One vector is turned by the same rotation once a tick. Each row is the vector after some number of ticks, and that number follows the row.
The counts run from 0 to 1227.
[-1.45 -2.00  1.76 -0.20 -1.78 -0.27 -0.78 -2.85 -0.39 -0.08  3.25  1.04
  0.61  0.78  1.35 -0.83  1.94  1.88 -1.62  2.19 -0.77 -0.63  1.71  1.77
 -1.09  0.53  2.48 -1.61  0.35  0.35  4.44  1.22  1.40  0.42 -1.38  2.58
 -2.10 -1.13 -0.25  0.40 -2.52 -0.43  2.30 -0.02  2.04 -1.66  1.41 -0.96
  0.01  3.56  0.87  0.97 -3.76 -1.61 -3.53 -3.01] -> 621
[-0.31 -0.64  0.92  0.50 -2.27 -0.45 -0.08 -1.74  1.29 -2.52 -0.32  0.65
 -0.16 -3.10  1.45 -2.69  0.14  2.45  0.87 -2.39  0.14  0.01  1.01  0.85
  2.99  1.33 -0.80 -1.83  1.57 -0.26  3.26  0.56 -0.47 -1.85 -3.56  1.09
 -3.01 -0.77 -0.39 -1.52 -1.00 -3.46  1.77 -1.96  4.18 -0.90  2.47 -2.38
 -1.69  3.36  2.42 -0.14 -0.14 -1.92 -2.81  0.84] -> 352
[ 1.76 -1.33  0.52  2.48 -0.91 -0.51  0.09  0.65  0.46 -1.93 -0.97  0.66
 -2.48 -0.57  0.02  2.28  2.89 -0.98 -0.18  0.93  1.63  2.93 -0.94  2.60
 -3.31 -0.28  1.27 -1.65  2.56 -1.16  2.59  1.59 -0.15  1.99  0.49  1.62
 -1.48 -0.51  2.56  1.65  0.79  0.36  1.58  1.61  1.83  1.00  1.78 -4.33
  1.88  1.34  2.70  3.83 -2.60 -0.77  0.63  0.17] -> 961
[-1.47  0.13 -0.11 -0.21  1.62 -0.97 -0.04 -2.41  1.86 -0.56  1.81 -1.64
 -1.46  0.52  2.47  1.02 -0.54 -0.92 -0.52  1.98  1.27  2.92  0.04  0.57
  3.26 -2.67 -1.34 -0.83  0.70  3.07  3.04 -3.15 -0.77 -0.09 -1.34  0.08
 -1.00  2.47 -0.41  0.47 -0.06 -2.36  3.05 -0.10 -3.38 -2.51  2.60 -2.53
 -0.61  2.62  2.67 -0.42 -3.44  0.91 -0.16 -2.53] -> 1148
[-0.45 -0.03  2.08 -0.28  2.52 -1.35  1.23 -0.60 -1.05 -2.76  0.37  1.75
 -1.58 -1.04  1.60  3.87 -0.65  1.08  0.80  1.03  0.02  0.29  1.04  1.56
  1.43 -2.73 -3.34 -0.92  0.43  1.25  3.58 -2.82  2.12  0.24 -0.70 -2.26
 -1.24  0.46 -1.69  0.83 -2.70 -4.77  2.37  0.25  1.70 -3.40  1.61 -1.75
 -1.32  1.48 -0.34 -0.68  0.52  0.94 -1.50  0.26] -> 883
[-0.20 -0.58  1.81 -1.80  1.45 -1.09  1.10 -0.98 -1.78 -1.36  0.65  2.48
 -0.44 -0.20  2.16  2.00 -0.20  0.72  0.44  1.23 -0.65  0.72  1.23  0.75
  2.99 -2.13 -3.74 -1.91  0.56  0.85  4.17 -2.52  1.67  1.22  0.64 -2.63
 -1.78  0.61 -2.57  0.92 -4.06 -3.59  1.56  0.88  0.53 -3.76  1.24 -1.02
 -0.58  2.35 -0.68 -0.50  0.24  0.00 -2.36 -1.08] -> 882
[ 1.08  0.24 -2.88  1.57 -1.24  0.90  1.07 -1.24  1.64 -0.25 -0.51 -0.07
 -1.67 -0.42 -0.32 -0.84 -0.18 -1.04  0.34  0.44  3.29  4.17 -1.31 -0.36
  2.91 -0.11 -2.43 -1.15  0.46  1.32  1.70 -2.48 -4.05 -0.28 -1.43 -0.07
 -1.40  2.20  0.56  0.88  0.97 -2.43  3.80  0.00 -0.33 -1.17  2.93 -3.38
 -0.78  3.02  3.10  0.78 -2.58  0.87  0.20  1.29] -> 479
[-0.46 -1.06 -0.60  0.30 -0.84  1.52  1.39 -2.22  1.21 -0.59 -0.19 -0.51
  0.68  1.49 -0.22 -0.32 -0.10 -0.16 -1.18 -0.19  0.95  1.00  2.18 -0.60
  2.24  1.26 -2.55 -1.89  1.69  2.22  4.59 -3.89  0.59 -1.53 -3.25 -2.68
 -0.67  1.76 -0.86  0.30 -0.54 -2.05  3.99 -1.68 -3.14 -2.30  2.59 -2.63
 -1.30  2.47  1.96 -1.40 -2.07 -1.96 -1.51 -1.45] -> 156
[ 0.96 -2.91  1.75  1.66  1.44  0.83  1.49 -1.37 -4.77 -2.62 -0.05  2.52
  1.01  0.41  0.61  2.40  1.19  0.81 -1.95  0.11 -0.26 -1.35  1.22  1.39
 -0.96 -0.26 -3.95 -4.84  0.78 -1.60  2.64 -2.02 -0.08  0.02 -0.43  0.59
 -0.53 -3.64 -0.15  1.28 -1.68 -2.75  2.54  0.44  1.88 -1.60  1.34 -1.02
 -0.47  1.00  0.79 -0.65 -1.42 -3.08 -0.48 -0.94] -> 64
[ 1.32  0.37 -1.36  1.02 -1.43  0.12  0.53 -0.30  1.00 -2.58 -2.07 -0.55
 -3.40 -0.60 -1.61  2.74  2.10 -0.86  1.03  1.25  4.51  3.51 -0.86  0.91
 -0.55 -0.27 -1.49  0.28  0.53 -0.17  3.98 -1.16 -0.21 -0.05 -1.44 -2.47
 -0.79  1.72  2.28 -0.51  0.15 -2.11  4.54 -0.79  0.79 -0.38  0.89 -3.84
  0.67  2.71  2.14  2.95  0.83  0.17  0.76  2.25] -> 309
[ 0.07  0.30 -0.93 -1.86  0.53 -1.69  1.63 -0.87  0.28 -2.86  1.86  0.60
 -1.56 -2.96  3.08 -2.68  2.13  0.01 -0.41 -1.31  0.17  0.66 -1.21 -1.54
  4.53 -1.41 -0.14 -1.69  3.26 -0.21  3.04  0.06  0.95  0.56 -2.77 -0.78
 -0.72 -1.31  0.69 -1.49 -1.60 -1.40  0.88  0.28  3.21 -0.30  1.76 -2.60
 -1.00  3.93  2.50  0.91 -2.46  1.14 -0.35 -0.33] -> 573
[ 1.16 -0.39  0.44  4.89 -0.17  0.07  0.95  0.34  1.89 -2.36 -0.12  0.99
 -3.62 -2.95  0.44  2.34 -0.17  1.98 -0.76 -0.31 -0.47  0.01 -0.09  1.45
  0.35 -1.82 -5.47  0.57  0.68  2.80  3.34 -1.32  0.55 -0.85 -2.35 -1.67
 -1.56 -0.81  0.83  0.24 -1.90 -2.40 -0.02  0.02  2.85  1.04  1.09 -2.87
  0.43  2.38  1.25  2.02 -0.66  1.31 -0.34 -1.93] -> 593
[ 0.77  0.60 -0.07  3.64 -0.66  1.22  0.98 -1.13  1.18 -5.24  0.66 -0.88
  0.45  0.62 -0.97  3.51  0.99  0.53 -3.48 -0.16 -0.36  0.60  1.23  2.84
  0.07 -2.46 -3.77 -1.46  0.75  1.44  3.98 -1.34 -0.94 -0.76 -3.29  1.36
 -1.21 -0.93  1.10  0.30  0.26 -1.48  1.10  0.30 -0.61  0.38  1.49 -1.32
 -1.44 -0.16  3.27  3.56 -2.34  0.44  0.55 -0.84] -> 0
[ 2.21 -1.28  1.88  0.66 -1.56 -1.29  1.77  1.33 -1.81 -0.73 -0.14  4.08
 -1.14 -0.49  0.50  0.49 -0.26  0.85  1.00 -1.82 -2.20  2.80 -0.35  2.78
  1.07 -4.20 -3.06 -1.79  0.70  1.86  3.41  1.28 -1.74  0.45  0.44  0.18
 -1.52  0.17  0.85  1.04 -1.34  1.26 -0.93  0.13  0.12 -2.29  2.48 -3.07
  3.76  0.96  1.51  1.68 -1.19  0.55 -2.03 -2.54] -> 761
[-0.23 -0.95  0.37 -0.97 -0.99  0.07  0.26 -0.68  1.13 -1.07 -0.08  0.74
  1.57 -1.12 -0.98 -2.59  1.50  1.59  0.17 -1.46  0.82  2.28 -1.09  0.27
 -0.75  0.94  1.60  1.68  2.46 -0.70  5.32  1.79  2.10  1.36 -2.30 -0.34
 -2.11  1.76 -1.35  0.94 -0.90 -1.28  2.66 -0.38  4.32 -0.35  0.97 -5.21
  1.79  2.91  2.31  2.58 -1.31 -1.34 -2.87  1.11] -> 244
[ 1.33  0.77  0.02 -3.98 -0.98 -1.43  1.27  0.23 -1.83 -2.89  0.96  1.23
  0.02  1.72  1.53  1.73  1.39 -0.58  0.83  0.88 -0.36  2.31 -0.18  0.83
  2.57 -2.82  0.01 -2.40  1.06  1.65  4.60 -1.54  0.53 -0.57 -1.74 -0.43
 -0.66  2.93  0.28  0.05 -2.13 -0.90  2.43 -0.75 -3.50 -4.60  3.07 -1.58
 -0.15  1.27 -0.23  0.10 -0.92  0.82 -2.54 -1.08] -> 382
[ 2.68 -0.15  0.36 -0.52 -1.16 -1.41 -1.25 -1.58 -2.07 -0.69  0.37 -0.39
 -2.18 -2.30  0.83  2.30  1.82 -0.95  0.03  3.00  2.54  0.94 -1.24  3.42
  0.36  1.92 -2.11 -1.67  0.16  0.47  2.61 -1.98 -0.08 -0.66  0.54  1.00
 -2.43  0.44  0.53  1.40 -2.82 -1.61  1.97 -0.03  0.97 -5.01  2.75 -1.06
  0.20  1.64 -0.39  1.68 -2.32  0.00 -3.01 -4.22] -> 879
[ 1.44  0.70 -2.00 -0.27 -1.62 -0.87  0.50 -1.49 -3.02 -1.76  2.23 -0.17
  1.95 -0.48  0.33  1.95  1.65 -0.61 -1.41  0.14  1.20  1.58 -1.14  2.36
  1.97 -0.03  1.09 -3.19 -0.11 -1.77  1.88 -0.66 -3.59  0.15 -2.51  4.37
 -0.48  0.07  1.70 -0.27 -0.84 -0.10  3.32 -1.26 -0.26 -4.35  2.98 -0.31
  0.07  1.13  0.95  2.32 -4.41  0.83 -2.17 -1.74] -> 279
[ 2.69 -0.62 -0.86 -1.11 -3.03  0.15  0.60  1.45 -0.68 -0.87 -0.57  1.96
 -1.67  1.31 -0.27  1.63  3.18 -1.46 -0.19  2.28  2.28  2.66  0.29 -0.28
  1.01 -0.73 -0.62 -3.60  2.14  1.53  3.69 -1.79 -1.01 -1.14 -0.34 -1.63
 -0.54  1.43  2.20  0.69 -1.00 -0.70  2.42 -0.03 -4.06 -2.23  4.13 -1.83
 -0.50  1.94 -0.41  1.37 -2.14 -1.05 -0.99 -2.12] -> 482
[ 1.87 -1.27 -2.26  2.06 -2.61  1.17  0.93 -3.25 -0.64 -0.56  2.36 -0.62
 -4.68 -0.87 -2.12  0.18  1.72  0.39 -0.59  3.35  1.03  0.90 -0.25  1.57
  1.00 -2.72 -3.48 -0.65 -1.35  1.59  2.32 -0.05 -2.71 -1.88 -1.32  0.25
 -1.14 -1.72  3.27 -0.20 -0.29  0.48  1.39 -0.91  2.22  0.49  0.61 -1.67
  0.62  3.33  3.51  1.84 -2.63 -0.27  1.05 -1.08] -> 203
[ 1.34 -3.40  2.28  1.19 -3.93 -0.22  0.66 -1.78 -0.61 -0.82 -1.67  3.38
 -1.10  1.66  1.72  0.73  1.75 -0.56  2.44  1.92  1.54  0.89  1.48  0.37
 -1.00 -0.20 -0.77 -2.78 -0.74  0.74  2.91 -1.43  0.15 -0.19  0.06 -0.18
 -3.52 -2.02  0.96  0.15 -0.40 -2.65  2.51  0.72  1.41 -0.90  2.82  1.17
 -1.56  3.39  0.38  2.16  0.58 -2.94 -2.16  2.12] -> 1177
[-0.46 -1.21  1.66 -0.36  0.76  0.15  3.54  0.74  1.60 -3.53  0.51  1.67
  2.12  1.72  0.68  0.56  2.04 -1.10 -2.07 -2.53 -0.91  2.66  1.85 -1.21
  0.42 -3.51 -0.27 -2.53  2.65 -0.26  5.73  1.46  0.99  2.82 -0.87  0.23
 -0.34 -0.90  0.57  0.61  0.56 -1.11  1.80  1.26 -0.16  1.11  1.72 -3.22
 -0.36  1.03  3.09  2.35 -2.34 -0.79  0.10  1.39] -> 566
[ 1.94 -0.80 -1.10 -0.22 -1.22  2.98  2.07 -2.60 -1.50 -0.80  1.69  2.46
 -0.60  3.17  1.18 -3.21  0.38  2.82  0.64  2.07 -0.07  0.96 -2.04 -1.24
  1.25 -2.17 -1.43 -2.14 -0.64  3.64  2.32 -1.69 -1.68 -1.69 -3.52  0.82
 -1.11  0.72 -0.26 -0.16  0.50 -1.27  0.80  0.25 -0.39 -1.00  3.03 -1.29
 -0.73  3.53  0.53 -0.49 -3.65 -0.59 -2.04 -0.89] -> 647
[ 1.90 -1.14 -0.60 -0.32  0.13  1.45  1.15 -2.41 -4.35 -2.25 -0.58  1.89
  0.84 -0.06 -0.62  1.19  1.79  0.64  0.35  1.35  2.38  1.40 -1.00  1.33
 -0.39  1.86 -1.87 -2.57 -0.81 -2.92  2.34 -0.87 -1.47  0.78 -0.26  1.52
 -0.60 -1.81 -0.54  1.18 -0.35 -2.81  3.88  0.14  4.75 -2.08  1.04 -1.05
 -1.14  2.10  0.14  1.02 -1.47 -2.30 -0.77  2.84] -> 1005
[-0.33 -0.63 -1.36  3.49  0.64  0.32  0.78 -0.97 -3.14  1.13 -0.20  0.67
 -1.36  0.21  0.50  3.58  0.26 -0.29 -0.89  1.75  2.61  3.20  0.72  0.77
 -1.17 -0.70 -0.32 -1.44 -0.08 -0.85  3.18 -0.92 -1.55  2.85 -0.31 -2.51
  0.95  0.31  1.56  0.30 -1.43  0.39  5.61 -1.75  0.50 -1.02  0.74 -4.09
  3.22  3.71  1.32  0.68 -1.97 -0.53  1.23 -1.57] -> 38
[ 0.58  0.28 -0.92  3.46  0.44  0.21 -1.16  0.70 -1.75  0.57  0.30  3.76
 -2.70 -2.24  1.67  2.35  0.21  0.90  0.52  2.17  1.14  2.25 -1.23  2.46
 -2.21 -0.73  0.19 -2.50  1.28 -0.39  2.85 -0.58 -1.20  1.30  0.59 -0.84
 -0.49  1.15  0.44  1.89 -1.31 -0.78  2.27  0.78  0.13 -1.03  2.96 -4.88
  1.16  2.23 -0.11  1.33 -4.61  0.54  0.12 -3.67] -> 588
[ 4.82 -0.28  0.17  1.35  0.02  0.56  1.57  1.19 -3.28 -3.17 -0.79  4.06
 -0.49 -0.57  0.62  4.51  1.33  0.57  1.02  1.70 -0.24  0.77 -1.84  1.44
 -1.85 -0.41 -3.83 -2.06 -0.17  0.78  2.79 -2.30  0.77  1.31 -1.58 -1.11
 -0.80 -0.39 -0.13  0.53 -2.20 -1.04  0.50  1.27  1.04 -2.33  2.65 -1.81
  0.02  0.99 -2.61  3.66  0.43  2.24 -1.99 -0.32] -> 216
[ 0.73 -1.60  1.92  1.66  0.73 -1.11  1.51  0.54 -0.89 -0.20 -0.91  4.17
 -0.03 -0.82  2.31  2.21 -0.63 -0.41  0.13 -0.61 -0.88  1.21  1.77  0.18
  0.89 -1.12 -3.87 -1.87  1.31  2.31  4.32 -2.56  1.66  0.82 -0.64 -3.68
 -0.97  0.39 -1.78  0.76 -2.94 -2.46  1.57  0.60 -0.46 -3.41  2.54 -3.14
  0.29  2.26 -0.86  0.57  0.41  0.05 -2.40 -2.71] -> 983
[ 0.51 -2.91  2.49  2.12 -3.30  0.06  0.76 -1.49 -1.16 -1.88  0.73  2.36
 -2.41  0.23  2.62 -2.40  1.37  3.50  1.31  0.23 -1.74 -0.84 -0.03  1.62
 -0.32 -1.88  0.00 -2.59  0.04  1.48  2.40  1.20  0.91 -2.09 -3.54  2.25
 -2.41 -1.83  1.47 -1.46 -0.01  0.18 -0.19 -0.78  1.29  0.49  3.24 -1.43
  1.03  3.41  1.91  0.07 -1.29 -2.21 -1.45 -1.39] -> 1019
[ 1.02  0.36 -2.00  1.75 -0.23  1.19  1.44 -0.51 -2.18 -2.25 -1.52 -1.20
  1.28  0.72 -0.23  3.64  0.58 -0.95 -0.43 -0.70  3.55  1.56 -0.61  1.63
  0.34  1.73 -0.84 -1.95  1.15 -0.88  2.87 -2.58 -0.11  0.06 -5.06 -1.08
  1.46  1.81  0.87 -1.45  0.74  0.29  4.82 -2.68 -1.92 -2.85  2.37 -3.32
  0.75  2.17  1.28  1.07 -0.39 -0.76 -0.41 -0.46] -> 1200
[-0.99 -1.26 -0.68  4.00  0.23 -0.68  0.91 -1.48 -0.95  1.70 -0.23 -0.16
 -1.27 -0.07 -0.25  2.45 -1.43 -0.78 -0.70  0.81  2.83  3.85  1.08  1.05
  0.13 -1.73 -0.96 -0.20 -0.42 -0.07  4.41 -0.76 -1.64  2.43 -0.64 -2.10
 -0.71  1.05  0.71 -0.01 -1.36 -0.02  5.23 -1.42  0.45 -1.66  0.89 -4.12
  3.05  3.99  3.28 -0.13 -1.78 -1.05  0.58 -0.91] -> 37
[ 1.69 -0.83 -0.03  0.48  1.33  2.13  3.02 -3.36 -2.28 -2.77  2.12 -0.11
  2.47  3.29 -0.27  0.73  2.74 -1.07 -2.72  0.60 -0.22  0.59 -1.19  0.92
 -1.92 -0.74 -0.72 -3.32  1.13 -0.17  2.94 -0.57 -0.08  1.48 -2.03  2.32
  0.62 -2.35 -0.04  0.61  1.38  1.00  1.75  1.03  0.30 -0.12  2.08 -2.15
  0.08  0.55  1.89  2.76 -4.42 -0.52 -0.39 -0.70] -> 172
[ 0.75 -2.52 -1.34  0.41 -0.65  0.38  2.33 -0.82 -0.69  1.91 -1.58  1.35
  0.83  1.26  0.48 -2.04  0.22 -1.61  0.28 -0.02  2.87  3.77 -0.01 -2.33
  0.95  0.63 -0.80 -1.91  1.35  1.44  4.49 -1.53 -0.87  1.58 -1.08 -3.01
  0.00  1.18 -0.55  0.25 -0.97 -0.20  4.59 -0.98 -0.47 -2.31  2.05 -2.87
  1.62  4.22  1.06  0.48 -1.99 -1.62 -1.90  0.58] -> 806
[ 0.83 -2.64  1.45  1.39 -1.19  0.37 -0.43 -0.65 -0.56 -0.20  0.33  2.70
 -1.49  0.82  0.89  2.07  2.80  0.22 -0.43  2.14  1.08  1.02  1.40  0.14
 -4.02  0.80  1.77 -2.49  2.64 -0.41  5.57 -0.55  3.82  0.53 -0.21 -2.14
 -0.37  0.13  0.52  1.71 -0.29 -0.25  2.58  1.02 -1.01  0.74  3.17 -4.28
  0.61  2.56 -0.57  1.53 -2.00 -2.82 -0.43 -0.86] -> 1183
[ 2.29 -0.89 -0.35 -2.38 -4.50 -0.57  0.58 -1.43 -1.36 -2.91  1.35  2.38
 -4.08 -0.86  0.49 -0.71  3.37  1.82  2.88  2.48  0.74  1.33 -1.03  0.86
  1.90 -3.07  0.69 -1.21 -1.72  1.01  3.01  1.02 -1.78 -2.05 -1.53  1.81
 -2.35  0.02  2.66 -0.77 -0.61 -2.19  0.82 -0.81  2.48  0.19  1.71 -0.43
 -1.60  3.32  1.08  1.74 -0.13 -0.34 -1.43  2.31] -> 577
[ 1.94 -1.68  1.57 -0.18 -2.02 -1.14 -0.35  1.20 -1.28 -1.22 -0.31  0.84
 -4.22 -0.33 -0.44 -0.27  2.27  1.26  1.15  0.81 -0.04  2.71 -1.48  1.66
 -1.70 -3.70  0.11 -1.39  2.27  1.70  3.46  1.94  0.67  1.19  0.86 -0.07
 -1.85 -1.00  3.37  1.08 -1.45  1.37  0.11  0.56  0.66 -1.08  1.93 -3.60
  4.48  1.60  2.09  1.96 -1.85 -0.57 -1.74 -3.58] -> 861
